In the rows, zero is written as 128.
A single turn carries every row of the set below to another of its rows. Some are shown first; where does it send the rows asked next?
F: [161 145 131 138 149 104 130 154 108 142 148 113 142 153 94 116 129 128 119 115 147 105 115 103 78 132 146]
U: [103 87 138 135 103 121 147 112 131 101 140 91 131 124 124 104 140 146 160 144 99 145 124 120 109 150 138]
X: [148 113 113 141 160 110 124 143 131 140 154 128 129 115 108 87 117 136 101 125 138 112 138 149 116 155 163]
V: [122 87 139 121 98 128 137 149 128 88 106 101 131 106 126 111 128 155 182 111 125 99 127 136 125 157 109]
R: [138 151 107 131 134 143 75 119 106 118 149 102 163 100 98 140 149 129 120 115 148 100 138 135 111 143 130]
S: [137 143 101 135 136 143 74 117 111 117 151 93 157 97 100 138 146 127 125 115 146 102 143 140 113 144 127]
B: [132 155 112 95 111 113 142 147 102 114 115 128 135 134 109 133 112 146 151 109 167 120 114 84 67 141 134]
G: [134 150 107 135 133 141 70 115 108 118 145 96 157 102 100 139 145 128 129 114 141 96 141 130 111 140 126]
P: [116 96 125 117 116 138 133 121 136 94 131 72 146 115 129 95 128 155 190 132 143 104 123 105 94 162 128]
H: [139 101 115 102 106 123 155 170 114 102 115 142 131 92 118 123 122 153 133 104 157 130 131 164 125 163 125]
Q: [141 129 145 103 91 120 150 170 97 100 103 129 143 128 108 142 135 151 160 98 150 109 108 114 96 142 111]
J: [120 112 102 95 125 131 141 133 129 109 131 149 138 85 125 94 114 164 122 127 163 130 132 144 116 175 160]
L: [141 106 144 156 150 118 114 129 136 127 150 81 143 139 111 83 135 137 149 132 117 84 124 113 104 146 144]
N: [122 134 135 120 98 106 158 135 100 115 133 116 132 150 105 139 138 136 142 127 122 157 109 94 76 131 134]
Z: [114 110 113 116 110 111 159 131 117 117 141 144 122 110 115 117 126 144 108 134 124 172 130 143 111 153 155]

G -> S
N -> U
Now find these:
L -> X
B -> P
H -> Q

A single turn carries every row of the set below to another of its rows. Some are shown first; where does it send the rows asked next?
Peno: [135 120 104 143 153 151 123 154 146 142 122 137 83 149 93 107 141 159 123 124 149 150 155 171]
Gedi: [142 97 127 114 143 113 105 122 120 140 109 120 82 113 140 128 151 133 87 126 153 118 152 95]
veguv: [141 100 120 124 149 137 123 150 159 133 120 132 94 137 131 100 168 121 106 76 120 113 135 141]
zoze: [169 126 139 129 129 147 146 115 137 145 94 149 139 129 109 132 139 122 99 90 137 175 155 161]
Kefa: [110 120 143 133 97 143 128 149 124 151 127 135 109 159 105 165 168 155 107 133 132 151 124 169]
zit: [101 117 134 127 138 95 125 130 150 113 119 133 126 115 82 98 140 120 110 93 125 146 150 134]
ruzug: [128 95 107 156 140 106 106 110 102 144 106 104 131 106 106 144 145 160 98 108 153 126 165 128]
Ruma: [116 105 112 140 97 102 93 135 149 150 70 139 112 129 130 118 132 119 95 98 145 151 161 142]
sobi: [115 116 151 125 95 135 122 149 130 144 120 126 118 155 126 163 174 141 98 109 113 132 107 154]
fosal: [134 129 116 150 140 105 96 113 99 139 98 93 127 107 112 150 139 169 117 104 152 142 163 127]
Mil: [152 155 140 126 124 139 149 113 154 140 108 156 138 115 108 140 141 123 123 98 130 176 157 136]
Fami: [150 113 138 131 125 142 154 107 153 145 114 158 147 117 113 132 144 110 101 91 119 154 154 133]
Firi: [150 110 126 119 148 122 103 126 107 145 104 120 72 122 125 130 143 152 96 141 175 145 164 118]
dotel: [130 74 137 152 102 113 137 116 104 154 129 136 99 143 128 154 161 161 119 120 125 117 152 160]
Mesos: [148 128 151 138 102 106 117 127 97 141 104 116 91 145 141 161 156 172 137 104 128 140 140 166]
bima: [118 129 132 135 91 86 131 125 131 138 125 141 95 124 126 162 177 157 137 120 127 115 138 139]
Fovan: [128 135 134 139 153 156 119 141 151 134 137 117 94 137 133 115 126 153 156 96 102 140 148 120]
Dol: [133 104 129 118 145 152 115 117 161 133 107 120 91 124 115 173 167 117 149 145 120 138 161 144]
Tup: [107 124 160 134 99 151 126 140 124 150 137 124 115 155 126 169 157 155 126 120 106 149 124 144]
miti: [129 138 135 132 152 155 125 140 156 136 142 127 87 132 131 113 143 145 160 94 111 146 157 121]
fir: [138 127 137 117 144 121 103 119 118 140 117 116 77 111 140 136 136 149 120 134 151 141 163 85]
fel: [139 120 105 91 115 124 132 123 99 167 112 137 143 159 138 142 148 133 103 117 123 133 123 139]
Teb: [145 123 113 134 154 152 124 155 144 142 119 137 77 149 101 103 155 150 125 110 153 155 158 175]
Zeda: [121 141 154 126 146 108 112 131 128 112 106 112 122 125 97 103 121 137 129 81 122 172 152 143]
rogu: [126 132 110 96 115 132 137 115 104 169 130 139 143 153 137 148 138 140 129 127 115 142 135 120]
nat: [108 113 117 152 101 121 99 126 140 159 89 141 107 131 120 123 113 139 123 120 148 176 185 139]
Mepil: [135 141 99 94 115 127 134 125 100 169 116 143 134 158 121 146 144 146 119 136 139 153 135 146]
fako: [111 111 132 145 101 117 93 122 144 152 86 127 117 125 150 123 113 126 124 91 119 157 169 113]
lebo: [117 92 142 140 150 120 124 124 120 126 118 123 124 134 82 94 121 134 107 97 130 164 165 158]
piz: [149 112 128 112 145 147 105 128 154 128 85 113 88 131 116 171 173 117 137 135 131 141 151 164]
kam: [147 86 136 118 148 155 108 118 150 133 96 109 96 132 129 169 166 111 134 126 113 131 153 151]
Giz: [138 109 111 127 146 130 116 156 163 127 110 127 97 139 126 103 159 128 100 83 118 107 121 143]
beza: [118 124 108 147 133 93 104 111 119 137 109 105 131 94 110 149 151 157 112 105 147 122 159 109]

fosal -> beza
veguv -> Teb
Fovan -> Giz
Now find these:
Dol -> kam
fako -> Ruma
bima -> dotel
rogu -> fel
Firi -> fir
Zeda -> zit
Mil -> Fami
sobi -> Kefa

